Here is a table of points, one per row:
c(-0.529, -0.232, -0.172, 1.146, -0.393, -0.364, -0.184, 1.687, -0.417, -0.731, -0.692, -0.616, 1.841, -0.274,
  0.939, 1.301, -0.574, -0.634, -0.530, -0.518, -0.524, -0.165, 0.739, -0.596)
c(-0.638, 0.934, -0.510, 0.739, -0.710, -0.505, -0.432, 2.006, -0.445, -0.317, -0.664, -0.612, 1.197, -0.371,
  -0.017, 1.045, -0.402, -0.389, -0.748, -0.325, -0.497, -0.353, 0.726, -0.691)
c(3.871, -0.455, -0.547, -0.892, 4.345, 3.976, -0.118, -0.411, 4.971, -0.425, -0.638, -0.365, -0.583, -0.612,
  -0.166, -0.792, -0.542, 3.604, -0.560, -0.583, -0.445, -0.271, -0.324, 2.439)
c(-0.536, -0.370, -0.695, -0.662, -0.375, -0.526, 1.600, -0.923, -0.505, 1.214, 1.065, 1.741, -0.594, -0.495,
  -0.124, -0.594, -0.439, -0.517, 0.929, 1.381, -0.528, -0.179, -0.380, -0.676)
c(-0.538, -0.356, -0.374, 1.302, -0.433, 0.226, -0.174, 1.457, -0.319, -0.599, -0.941, -0.482, 0.546, -0.432,
  -0.339, 1.145, -0.259, -0.344, -0.597, -0.571, -0.549, -0.198, 0.690, -0.629)
c(-0.381, 0.955, -0.280, 0.731, -0.594, 0.515, -0.209, 1.607, -0.511, -0.769, -0.632, -0.571, 1.404, -0.519,
  -0.211, 0.756, -0.265, -0.732, -0.592, -0.324, -0.420, -0.394, -0.264, -0.616)
c(-0.656, -0.403, -0.620, 1.036, -0.470, -0.475, -0.113, 1.575, -0.488, -0.397, -0.446, -0.802, 1.114, -0.483,
  0.607, 0.951, -0.394, -0.714, -0.538, -0.525, -0.460, -0.341, 0.634, -0.369)
c(-0.542, -0.248, -0.446, 0.952, -0.448, -0.358, -0.188, 0.890, -0.476, -0.640, -0.429, -0.276, -0.210, -0.472,
  0.335, 0.702, -0.284, -0.880, -0.687, -0.534, -0.495, -0.423, 0.339, -0.818)
c(-0.456, 0.853, -0.531, 0.900, -0.418, -0.565, -0.313, 1.617, -0.584, -0.694, -0.624, -0.273, 1.477, -0.512,
  -0.054, 1.375, -0.171, -0.532, -0.738, -0.341, -0.488, -0.465, 0.488, -0.723)
c(-0.532, -0.183, -0.522, -0.654, -0.730, -0.713, -0.309, -0.774, -0.672, 1.265, 1.557, -0.373, 1.013, 2.844,
  -0.204, -0.994, -0.387, 1.446, -0.713, -0.197, -0.495, -0.312, -0.366, 1.558)
c(-0.333, -0.250, -0.471, 0.929, -0.428, -0.366, -0.095, 0.001, -0.271, -0.481, -0.694, -0.735, -0.606, -0.347,
  0.390, 0.667, -0.272, -0.553, -0.730, -0.470, 0.216, -0.191, 0.360, -1.081)
c(-0.575, 1.115, -0.474, -0.908, -0.511, -0.538, 1.326, -0.782, -0.607, -0.630, 0.869, 3.400, -0.726, -0.592,
  -0.144, -0.549, 3.655, -0.816, 2.255, -0.401, -0.342, -0.489, -0.578, -0.479)
c(-0.682, -0.402, 3.193, -0.796, -0.465, -0.424, -0.078, -0.764, -0.391, 2.093, -0.700, -0.320, -0.800, -0.660,
  -0.274, -0.994, -0.195, -0.814, 2.559, 2.270, 2.223, 2.656, -0.246, -0.556)
c(2.240, -0.193, -0.411, -0.695, 2.319, -0.556, -0.419, -0.698, 1.013, -0.585, -0.573, -0.474, -0.579, 1.326,
  0.009, -0.666, -0.347, 2.139, -0.658, -0.404, -0.605, -0.477, -0.379, 2.185)
c(3.173, -0.568, -0.408, -0.686, 3.905, 2.390, -0.449, -0.809, 3.757, -0.982, -0.921, -0.250, -0.660, -0.397,
  -0.094, -0.475, -0.210, 3.003, -0.617, -0.298, -0.588, -0.055, -0.120, 2.705)
c(-0.246, 1.298, -0.382, 0.661, -0.856, -0.383, -0.352, 1.610, -0.643, -0.511, -0.629, -0.280, 2.088, -0.351,
  -0.345, 1.320, -0.251, -0.569, -0.681, -0.508, -0.571, -0.529, 1.104, -0.591)
c(-0.671, -0.218, 2.284, -0.677, -0.330, -0.508, -0.152, -0.745, -0.316, 1.458, -0.656, -0.438, -0.675, -0.225,
  -0.303, -0.686, -0.165, -0.572, 2.404, 1.777, 2.007, 2.007, -0.421, -0.682)
c(-0.484, -0.345, -0.451, 0.467, 0.058, 1.374, -0.062, -0.595, 0.651, -0.751, 2.445, -0.329, -0.612, -0.524,
  0.078, -0.642, -0.270, 0.294, -0.744, -0.471, -0.500, -0.161, -0.325, -0.544)
c(-0.547, -0.216, 1.704, -0.896, -0.477, -0.206, 1.669, -0.555, -0.443, -0.653, -0.774, -0.407, -0.603, -0.532,
  -0.325, -0.652, 2.163, -0.608, 1.865, 1.408, 1.198, -0.230, -0.321, -0.573)
c(-0.272, -0.358, 4.256, -0.707, -0.419, -0.506, -0.296, -0.557, -0.631, 2.804, -0.633, -0.600, -0.638, -0.185,
  -0.495, -0.834, -0.488, -0.362, 2.906, 2.613, 2.706, 3.433, -0.437, -0.722)
c(1.148, -0.359, -0.362, -0.949, 1.200, -0.369, -0.285, -0.478, -0.600, 0.875, -0.502, -0.567, -0.557, 2.225,
  0.078, -1.049, -0.420, 1.784, -0.690, -0.478, -0.603, -0.219, -0.352, 1.544)
c(-0.566, -0.133, -0.640, 0.413, -0.589, 1.761, -0.287, -0.716, 0.276, -0.479, 0.739, -0.386, -0.929, -0.443,
  -0.210, 0.084, -0.342, 0.067, -0.745, -0.587, -0.386, -0.542, -0.580, -0.597)
c(0.929, 0.013, -0.370, -0.787, -0.338, -0.162, -0.313, -0.728, -0.524, 0.807, 1.635, 2.657, -0.468, 1.832,
  0.003, -0.639, -0.334, -0.367, -0.702, -0.672, -0.354, -0.294, -0.327, 1.225)
c(-0.392, 1.090, -0.222, -1.178, -0.712, -0.643, 1.567, -0.789, -0.387, -0.305, 1.644, 2.743, -0.413, -0.493,
  -0.159, -0.632, 2.029, -0.591, 1.279, -0.568, -0.472, -0.438, -0.207, -0.580)
c(-0.663, -0.229, -0.543, 0.793, -0.430, -0.626, -0.440, -1.098, -0.407, -0.670, 0.210, -0.132, -0.567, -0.653,
  0.677, 0.305, -0.025, -0.417, -0.846, -0.634, 0.684, -0.380, 0.110, -0.726)
c(-0.218, -0.236, -0.508, 0.717, -0.553, -0.451, -0.262, -0.445, -0.321, -0.846, -0.149, -0.401, -0.676, -0.552,
  0.379, 0.679, -0.354, -0.607, -0.574, -0.738, 0.349, -0.428, 0.183, -0.643)
c(-0.439, -0.477, -0.955, 0.689, -0.625, -0.389, -0.240, -0.004, -0.211, -0.550, -0.688, -0.245, -0.511, -0.349,
  0.278, 0.673, -0.328, -0.741, -0.830, -0.472, 0.367, -0.386, 0.414, -0.305)
c(-0.465, -0.025, -0.541, -0.987, -0.524, -0.607, -0.392, -0.577, -0.502, 1.498, 1.820, -0.607, 0.726, 2.247,
  -0.306, -0.804, -0.128, -0.578, -0.675, 1.173, -0.428, -0.177, -0.158, 1.541)
Along one direction, these points spread out more than along any other. Take the direction at right angles to it along which they spread out most. Go by this last direction. Where along it does each point below lie, from 0 to 99? The average is 50, and the first point in the table lies past the average. One standard deviation of the points above along it is 16.
c(-0.381, 0.955, -0.280, 0.731, -0.594, 0.515, -0.209, 1.607, -0.511, -0.769, -0.632, -0.571, 1.404, -0.519,
  -0.211, 0.756, -0.265, -0.732, -0.592, -0.324, -0.420, -0.394, -0.264, -0.616) ~ 66
c(-0.663, -0.229, -0.543, 0.793, -0.430, -0.626, -0.440, -1.098, -0.407, -0.670, 0.210, -0.132, -0.567, -0.653,
  0.677, 0.305, -0.025, -0.417, -0.846, -0.634, 0.684, -0.380, 0.110, -0.726) ~ 57
c(-0.456, 0.853, -0.531, 0.900, -0.418, -0.565, -0.313, 1.617, -0.584, -0.694, -0.624, -0.273, 1.477, -0.512,
  -0.054, 1.375, -0.171, -0.532, -0.738, -0.341, -0.488, -0.465, 0.488, -0.723) ~ 69
c(3.871, -0.455, -0.547, -0.892, 4.345, 3.976, -0.118, -0.411, 4.971, -0.425, -0.638, -0.365, -0.583, -0.612,
  -0.166, -0.792, -0.542, 3.604, -0.560, -0.583, -0.445, -0.271, -0.324, 2.439) ~ 37
c(3.173, -0.568, -0.408, -0.686, 3.905, 2.390, -0.449, -0.809, 3.757, -0.982, -0.921, -0.250, -0.660, -0.397,
  -0.094, -0.475, -0.210, 3.003, -0.617, -0.298, -0.588, -0.055, -0.120, 2.705) ~ 39
c(-0.272, -0.358, 4.256, -0.707, -0.419, -0.506, -0.296, -0.557, -0.631, 2.804, -0.633, -0.600, -0.638, -0.185,
  -0.495, -0.834, -0.488, -0.362, 2.906, 2.613, 2.706, 3.433, -0.437, -0.722) ~ 9
c(-0.638, 0.934, -0.510, 0.739, -0.710, -0.505, -0.432, 2.006, -0.445, -0.317, -0.664, -0.612, 1.197, -0.371,
  -0.017, 1.045, -0.402, -0.389, -0.748, -0.325, -0.497, -0.353, 0.726, -0.691) ~ 68
c(-0.682, -0.402, 3.193, -0.796, -0.465, -0.424, -0.078, -0.764, -0.391, 2.093, -0.700, -0.320, -0.800, -0.660,
  -0.274, -0.994, -0.195, -0.814, 2.559, 2.270, 2.223, 2.656, -0.246, -0.556) ~ 16
c(-0.484, -0.345, -0.451, 0.467, 0.058, 1.374, -0.062, -0.595, 0.651, -0.751, 2.445, -0.329, -0.612, -0.524,
  0.078, -0.642, -0.270, 0.294, -0.744, -0.471, -0.500, -0.161, -0.325, -0.544) ~ 53
c(-0.532, -0.183, -0.522, -0.654, -0.730, -0.713, -0.309, -0.774, -0.672, 1.265, 1.557, -0.373, 1.013, 2.844,
  -0.204, -0.994, -0.387, 1.446, -0.713, -0.197, -0.495, -0.312, -0.366, 1.558) ~ 48
